In the data rows, the value 128 means zero.
Some points, one per row:
[114 163 155 134  95 134 117  85 145 150 158 159 138 153 123 150]
[113 133 144 120  98 116 136 156 137 139 123 107 108 109 109 163]
[208  80  97 167 135 119 115 177 142 175 112  79 158 154 158 169]
[ 93 132 118  93 108 134 153 145  89 148 126 147 129  87  98 110]
[126 123 169  92 104 156 126  92 106  66 179 159 143 164 134  77]
[148 119 127 114  96 149 137 134 114 204 119 105 189 132  97 149]
[ 98 100 184 146 134 179 121  85 100 140 158 149 175 138 118 135]
[102 120 130 156 135 129 117 149 149  89 121 138 143 123 138 114]
[112 122 138 130 142 109 134 142 133 109 111 150 147 125 136 108]
[ 78 123 143 128  46 120 158 116 138  84 143  89  98 111 124 110]
[209 127  82 161 170  97  84 122 137 157  95  89 133 178 144 186]
[215 126 106  62 110 192 108  91 146 212 142  90 190 192 129 198]
[170 205  65  57  84 171  86 149 102 146  90  97 130 109 151 112]
[145 134  79 161 108  76  75 161 161 152 131 101 147 160 135 166]
Then 26 other points, each followed by its number:
[156  95  70 151  30 152  69 154 138 178  91 124 162  59 218 144] 0
[ 15 118 182 169  23  69 115 148 133 146 186 106 127 113 188 163] 1
[217 114 129 104 176 197 107  83 139 156 139 143 164 146 117 127] 2
[188 112  74 108 118 141 131 154 100 165  95 138 127 103 136 108] 3
[121 118 131 167 114 133 128 158 134 102 112 118 130  84 133 127] 4
[ 91 149 153 153 115 101 118 151 118 119 151 143 123 103  95 134] 5
[176  76  72 180 238  59 134 253 109 167 115 146 131  66 113  88] 6
[ 60  90 196 116  64  82 107 141 140  70 194 146 108 120 110  43] 7
[ 57  87 187 133  85 100  98 149 126  81 153 138 127 103 117  79] 8
[113  93  78  85 175 187 187  86 100 156 123  97  90 149 100 146] 9
[145 137 152  94 160 143 130 107 108  90 136 175 103  96  98  54] 10
[ 96 123 138 179  48 113 120 118 151  64 149 124  94 145 174 121] 11
[136 119 128 112 111 124 179 132 116 141 114  76 123 167 104 145] 12
[133 135 136 144 117 109  71 127 128 113 126 153 105 144 129 105] 13
[177 134 132 112 133 155 124 152 127 127 156 138 146 156 128 128] 14
[213 191  38  19  75 158  98 175  99 154  46 117 131  87 145  74] 15
[ 69 180 178 129 129 201 126  40 147 124 189 181 174 149 126 135] 16
[ 38 179  73  84  84 149 142 102  98 116  92 152  76  69  56 109] 17
[165 124 143 131 144  95 118 127 107  99 117 135 103 138 149  96] 18
[108 144 130 101 105 146 182  30 101  87 146 106 104 159 142 152] 19
[161 143 128 144  75 117 102 144 123 140 147  98 116 131 150 145] 20
[162 124  76 164 118  97 119 130 152 156 103  58 115 174 185 176] 21
[ 72 143 105  93 101 134 144 115 100 142  84  80 122 108 109 160] 22
[160 120  75 106 177 128 133 173 146 128 114 124 134 128 123 132] 23
[ 87 130 115 179 145  53 105 153 155  64 132 143 101 130 173 105] 24
[143 105 131 139 175 130 136 182 118 142 113 125 128 105 108 130] 25
Which three of these numbered points are nearest to each point below by angle, seen from the average point of the first points? Their numbers follow each, nearest first.
[187  61 163 101 126 163 114 150 125 216 121 139 140  61 160 101] > 3 0 25
[102 136 115  97  86 159 155  58 130 140 142 106 103 150 146 145] > 19 9 22
[170 111 142 118 125 133 122 140 133 110 120 134 153 149 126  86] > 18 10 14
[218 131  99 166 168 138  91 151 108 168 104 143 136 170 164 115] > 3 6 2
[129 143 156 115 166 151 124 104 123  89 138 187 122 104 137  44] > 10 18 13
[105 150 144 108 134 129 121 101 106  84 142 102  80 127 155  84] > 18 10 19
[166 148  88  81  58 177  93 140 108 178  65 117  99  92 147 109] > 15 3 0
[ 98 142 192 156 134 144  90  66 130  59 204 134 147 127 149  65] > 7 16 8
[ 67 122 169 197  64 128 108  95 143  57 173 156 114 177 192 118] > 11 1 7
[130 124 121 128  35 158 102 122 120 174  92 121 134  72 177 119] > 0 15 20
[157  83 109 231 111  78 135 158 164 116 145  54 149 180 234 206] > 21 20 11
[ 84 181 190 118  71 177 122  61 158 149 166 164 139 137 122 135] > 16 19 1
[ 50 111 161  99  30 117 152 120 135  64 137 112  74  84 121  99] > 7 8 11
